data =
[[  4   1 -18 -21 -35 -16 -30 -19  -6  -6]
 [  3  -7  32  18  61  15   9  36  36  15]
 [ -2 -10   2  -9   8  15   2  19 -12  24]
 [  3 -20  -5  -9  -2   1  -5  13 -25  40]
 [ -9   4   4  -8  11   0   6  10   4  31]
 [ -1  -2  15  -6 -19   5  -5 -22  -7  -5]
 [ 12  -4  13  10  20  15 -14  13  -5   9]
 [  9   5 -22 -25 -40   5 -15 -19  -7   6]
 [ 11  -9 -10  -9  -5  -9 -22   1   1 -11]]
data[0, 0]	4
data[-6, 7]	13
data[8]	[11, -9, -10, -9, -5, -9, -22, 1, 1, -11]
data[3]	[3, -20, -5, -9, -2, 1, -5, 13, -25, 40]
data[7, -9]	5
data[:, 1]	[1, -7, -10, -20, 4, -2, -4, 5, -9]
data[:, 7]	[-19, 36, 19, 13, 10, -22, 13, -19, 1]
data[-9, -5]	-16
data[-1, 8]	1
data[5, 0]	-1
data[4]	[-9, 4, 4, -8, 11, 0, 6, 10, 4, 31]
data[-2, 3]	-25
data[8, -10]	11
data[3, -2]	-25
data[3, -4]	-5
data[5, 2]	15
data[3, -6]	-2
data[-5, 4]	11
data[:, 3]	[-21, 18, -9, -9, -8, -6, 10, -25, -9]
data[-9, -8]	-18
data[-7, 5]	15
data[-5, -2]	4
data[7]	[9, 5, -22, -25, -40, 5, -15, -19, -7, 6]
data[5, -6]	-19
data[0]	[4, 1, -18, -21, -35, -16, -30, -19, -6, -6]
data[:, 5]	[-16, 15, 15, 1, 0, 5, 15, 5, -9]
data[2, 3]	-9
data[:, 9]	[-6, 15, 24, 40, 31, -5, 9, 6, -11]
data[5, -9]	-2
data[-8, -8]	32

M =
4,4,5,7,6,5,4,3,7,2,3,7
4,3,4,5,3,5,4,5,4,5,4,5
4,4,4,7,4,6,2,4,3,6,6,5
4,3,6,4,2,4,4,5,4,4,5,6
3,4,5,3,5,5,4,3,4,6,3,4
4,5,3,4,4,5,4,4,5,5,5,5
5,4,5,4,5,5,4,3,4,5,4,5
4,5,2,3,5,6,4,5,5,4,5,5
4,5,5,5,5,6,5,2,5,4,3,6
4,3,6,3,2,4,5,5,5,4,4,6
M[0, 0] = 4
M[8, 11] = 6
M[0, 5] = 5
M[8, 5] = 6
M[9, 7] = 5
M[0] = [4, 4, 5, 7, 6, 5, 4, 3, 7, 2, 3, 7]
M[:, 5] = [5, 5, 6, 4, 5, 5, 5, 6, 6, 4]
M[8, 10] = 3
M[3, 8] = 4
M[8] = [4, 5, 5, 5, 5, 6, 5, 2, 5, 4, 3, 6]
M[2, 10] = 6
M[7] = [4, 5, 2, 3, 5, 6, 4, 5, 5, 4, 5, 5]
M[7, 5] = 6
M[:, 11] = [7, 5, 5, 6, 4, 5, 5, 5, 6, 6]
M[6] = [5, 4, 5, 4, 5, 5, 4, 3, 4, 5, 4, 5]
M[5, 3] = 4
M[7, 8] = 5
M[5, 5] = 5
M[2, 7] = 4
M[3, 6] = 4
M[:, 0] = [4, 4, 4, 4, 3, 4, 5, 4, 4, 4]
M[6, 6] = 4
M[4, 5] = 5
M[2, 4] = 4
M[3, 9] = 4
M[:, 2] = [5, 4, 4, 6, 5, 3, 5, 2, 5, 6]
M[7, 6] = 4
M[:, 1] = [4, 3, 4, 3, 4, 5, 4, 5, 5, 3]
M[9, 10] = 4
M[6, 3] = 4
M[4] = [3, 4, 5, 3, 5, 5, 4, 3, 4, 6, 3, 4]
M[0, 6] = 4

grid =
[[437 459 693 713 534 293 353 629 409 775 578 779 709 443 570 578]
 [489 474 221 212 396 453 716 432 473 275 390 143 263 633 446 273]]
grid[0, 0] => 437
grid[1, 5] => 453
grid[0] => [437, 459, 693, 713, 534, 293, 353, 629, 409, 775, 578, 779, 709, 443, 570, 578]
grid[:, 14] => [570, 446]
grid[1, 4] => 396
grid[1, 6] => 716
grid[:, 15] => [578, 273]
grid[1] => [489, 474, 221, 212, 396, 453, 716, 432, 473, 275, 390, 143, 263, 633, 446, 273]
grid[1, 13] => 633
grid[:, 11] => [779, 143]
